In the data rows, 128 means zero.
Some points, each followed by its number:
[165 152 118 145 144  67 102 167 111 152 115 157 135 110 114 102 130 103
 149 144 117 162 122 128 134  84 139 136 166 140 141 124 170 103 182 142
 150 135 131 163 140 143 110 176  93 159 151 145] 0
[118 118 169 144 138 109 110  96 138 117 119 154 165 114 114  97  86  89
 121 121 134  78 103 122 152 120 155 149 164 147 146 151 178 113 120 119
 164 151 125  90 162 124 134  96 120 123 114  94] 1
[126 135 124 151 109 125 134 115 145 112 125  70 152 117 154 112 149 137
  93 131 160 111  81 126 132 138 139 148 131 112 151 124 141 139 107 114
 114 143 125 108 134 114 121 125 127 112 133 135] 2
[164 139 149 105 136 167 104 164 112 159 152 120  99 155 128 149 130 130
  58 123 132 176 161 128 113 107 103  76 123 130 108  97 101 122 126 124
 152 100 159 155 114 137 135 130 130 110 112 138] 3
[161 143 114  74 132 112 137 193 111 164 146 105  89 120 127 112 115 116
 145 147 145 154 116 153  89 107  62  79 142 115 106  78  72 128 180 159
  87 104  71 184 109 129 128 161 124 142 100 151] 4
[124 128 123 147 114 132 106 128 147  90 146 138 142 137 151  91 162 123
 137 116 135 125 126 148 106 139 144 167 139 122 184  97 145 163  93 126
 120 140 143 123  91 109 131 107 114 137 131 141] 5
[140 133 122 150 152 117 117 100 129  96 117 155 132 131  88 138  86 142
 124 103  96 120 133 112 104 129 126 125 135 137 141 142 136 147 119 109
 132 121 148 110 125 133 149 111 115 108 123 110] 6
[114 104 128 115 108 145 128 157 165 137  89 110 156  77 150 126 152  88
 126 155 103  83 116 130 113 143 123 143 150 125 159 127 133 153 129 167
  75 159  89 105  52 143 132 106 109 121 105 119] 7
[162 133 112 126 125  89 137 136 121  92 153 154 145 129 107 113 124 133
 165 132 121 139  77 175 128 112 131 114 156 128 152  85 162 139 141 122
 119 100 123 138 121 131 125 126 112 144 125 110] 8
[135  79  60 189 119 140  77 130 102  92 139 124 121  94 140 131 167 147
  95 114 105 153 155 106 153 165 169 101 124 136 134 137 118 117 126 130
  90 151 109 110 116  89 126 123  89 129 128 151] 9
[134 148 129 107 127 145 155 126  95 123 142 129  76 148 107 166 137 156
 145 119 139 116 133 154 130 119 131 119  83 128 101 127 107 118  99 130
 138  87 164 110 159 150 131 102 160 112 135 137] 10
[168 159 132 139 160 107 134 139 129 142 106 110 130 131 136  82 127  96
 137 136 154 146 106 104 101 135 105 107 136 109 137 107 140 117 162  99
 135 110 138 149 156 126 116 174 105 146 150 165] 11
[ 98 110 140 123 124 133 154 129 135 116 155 145 111 136 115 158 134 141
 166 108 111 123 151 119 139 128 140 136 102 139 111 141 117 129 134 112
 129 124 148 129 153 103 139 118 155 117 146 114] 12
[122 131 112 158 159 134 127  99 125  96 118 147 132 132  78 129  94 147
 135 108  98 104 135  85 134 141 131 119 128 133 112 128 134 126 125 101
 123 114 143 103 154 120 154 109 109 126 136 123] 13
[124 131 111 125 109 139 117 148 159  99  98  96 154 131 169 118 164  77
 118 155 125  87 107 137 109 142 145 152 138 118 175 131 144 154 121 151
  85 150 122  89  70 123 139  85 101 111 123 138] 14
Which two points above are nearest to each new point by angle? Their numbers follow each, smallest number first.
[146 127 153 111 121 153 146 164 132 171 139  90 122 127 139 165 124 137
 148 146 114 120  93 133 133 135 138 105 112 115 106 136 106  73 121 107
 141 130 146 147 122 154 139 128 139  79 131 126] 3 10
[119 105 141 152 137 148  91 109  99 115 156 135  98 129 137 126 166 161
  74  75 127 161 171 101 134 119 126 104 110 153 111 119 112 139 124 105
 110 142 126 136 146  88 155  99 135 115 135 136] 3 9
[143 108 119 137 135 126  99 124 105 139 140 162 130 142  90 139 101 102
 105 123 137 152 156  63 146  98 116 130 159 133  85 153 133 117 146 150
 134 149 121 150 150 144 139 135 111 161  98 126] 0 13
[ 96 113 169 113  97 124 166 127 129 160 138 130 119 135 124 161 144 148
 143  81 143 125 155 106 124  94 118 136 113 140 127 109  84 148 128 141
 154 113 147 125 144 133  71 156 193  91 119 101] 10 12
[123 118 149 122 141 134 136 122 127 156 130 112 136 123 141 125 115  96
 153 108 158 112 136 123 126 133 129 148 131  96 128 116 119 144 126 129
 134 137 102 137 158 124 114 140 149  99 107 112] 1 2
[110 103 120 130 112 132 121  90 143 101 136 170 146 114 143 111 113  84
 128  91 102 119 141 130 137 112 127 149 155 167 166 123 168 147  97 133
 162 169 131 111  98 128 136  96 124 112 116  61] 1 5
[112 167 164  93 117 127 156 137 116 160  92 126 126 160 149 169 118 125
  95 122 147 162 124 115 142  83 136 131 122 135  90 109  78 116 128 112
 150 102 165 127 151 110  72 160 183 117 108  85] 3 10
[111  97 144 138 118 145  96 119 118 125 137 151 118 134  85 119 106 113
 121 128 134  96 142 132 131 115 139 144 155 128 166 130 145 152 110 144
 150 146 132 116 117 133 143 106 129 132 123 111] 1 6
[121 120 175 143 124  98 114 115 146 122 128 147 174 107 104  84 106  90
 103 122 119  69  84 111 150 101 167 139 173 140 152 131 181 121 119 135
 159 140 127  79 141 122 136  95 119 108 103 116] 1 2
[152 117 159 149 144 148 107 127 133 147 108 143 148 121 135 137 111 111
 107 127 121 154 124  77 147 137 143 114 145 120 128 145 142  90 116  80
 149 136 153 114 126 140 136 116 122 119 129 110] 1 13
[129 100  87 119 122 125 109 106 108 121  81 172  88 114  80 156 107 157
 102 171 101 162  94 167 177 177 120 164 130 152 143 203 149  85 104 164
 121 191 114  95 108 167 115 166  89 182 133 108] 0 9
[157 171  85 143 114  99 120 163 143 101 119  96 146 120 170  77 196 101
 111 117 152 134 108 138  98 124 140 128 138 107 165 103 157 139 132 122
 113 137 129 152 116 126 100 133  95 132 148 172] 5 11
[135  94 108 164 145 145  88  93 121  93 140 153 129 120 127 140 131 157
  88  80  98 155 167 110 135 145 126 101 132 168 134 133 126 132 122  93
 115 149 124 128 129 113 154 113 117 126 144 115] 6 9
[ 89 135 127 160 108 167 108 123 150 115 139 133 157 139 159 129 134 138
 117 110  97 105 134 140 142 147 151 170 135 116 154 121 133 157 121 126
 107 142 111 118  98  88 138 104 103 155 123 140] 5 14
[112 118 123 100 149 154 126  96 135 148  73 159 126 131  92 152  80 125
 120 175 105  99 110 136 174 177 127 142 130 125 127 190 142 114  88 152
 153 156 147  98 114 174 119 170  97 166 104  99] 1 6
[120 132 181 106 119  98 143 128 168 136 139 135 178 104 143  95 116 126
 149 149  97  94 107 167 135  95 168 140 170 130 141 103 164 121 136 140
 149 123 100 122  96 119 125 102 135 131 145 121] 1 8
[100  98 107 170 114 147  93 139 121 117 130 124 129  98 127 131 149 113
 146 111 124  80 142 121 145 157 157 130 128 124 156 134 123 157 118 148
  93 151 126 118 138 100 141 119 107 118 103 134] 9 14
[ 89 102 143 150 102 135 108  94 179 126 131 168 151 103 135 149  98 124
 129 102  64 153 165 116 136 103 123 125 161 189 137 149 144 128 121 117
 150 161 123 130  48 142 142 135 122 121 157  75] 1 6
[155 167  98 150 131 135 106 135 110 119 135 100 144 159 161 116 151  99
 126 159 162 149 112 135 118 125 119 143 137  98 137 121 136 138 136 124
 112 132 129 150 121 116 120 147 108 161 129 172] 5 11
[112 123 144  99 132 142 156 130  99 136 130 118 110 138 112 163 145 165
 142 159 117 102 116 149 152 142 141 112  91 133 109 152 115 106  94 142
 148 107 158  94 151 149 127 108 159 116 129 128] 10 12
[129 140 133 136 108 150 149 129 135 124 136 118 133 151 149 162 124 122
 133 135 130 131  99 136 141 128 129 120 104 117 137 131 110 130 107  97
 138 105 157 118 135 145 126 107 145 110 119 125] 10 12
[139 159 107 137 176 148 104  99 128 149 108 111 126 166 132 104 103  91
 114 143 187 126 154 105  98 136  84  98 104  96 103 143 127 152 132 132
 125  89 184 153 154 136 157 133 105 151 122 158] 3 11
[160 128 160 108 145 143 142 145 129 166 103 116 116 127 124 155 124 148
 119 151 108 150 121 125 119 138 138 106 107 121 111 143 125  75 123 128
 152 133 157 125  82 145 134 135 137 114 149 126] 3 10
[139 145 124 148 173 110 109 107 101 168  92  88 105 135 137  65 108 105
 106  96 192 118 144 104  70 141  98 133 119  85 119 160 153 151 166 141
 136 130 144 164 173 128 139 135 112 140 128 157] 0 11
[135 104 102 174 138 138  78 127 129 107 132 127 156 127 150 131 137 100
  98 112 123 134 152  77 147 144 157  98 144 127 121 127 128 101 128 108
 112 142 116 115 136 100 141 103 106 129 119 135] 9 13
[ 89 127 112 155 132 102 116 112 151 121 158 148 144  98  91 125 135 155
 137  95  97 127 152 120 129 143 124 115 137 166 104 139 117 141 125 115
 119 156 100 143 130 107 164 146 121 121 170 144] 12 13
[129 133 162 136 129 123 140 108 144 115 131 149 168 117 126 106 100 137
 113 142 118 106  85 149 149 116 157 131 158 139 145 131 157 122 115 117
 154 135 129 103 121 125 126 118 120 139 123 117] 1 8
[145 140 146 140 160 104 113 131 167 120 114 143 164 134 149  95  93 102
 154 111 133 111 116 134 115 129 140 114 151 120 148 122 158 127 161  83
 132 121 117 143 142 122 163 101 100 141 144 127] 1 11
[106 104 133 119 107 155 150 104 120 111 142 151 121 120 121 154 138 166
 123 117 115 135 153 146 139 129 120 125 109 167 128 140 119 142 112 127
 132 135 119 108 125 132 134 117 153 102 145 109] 10 12
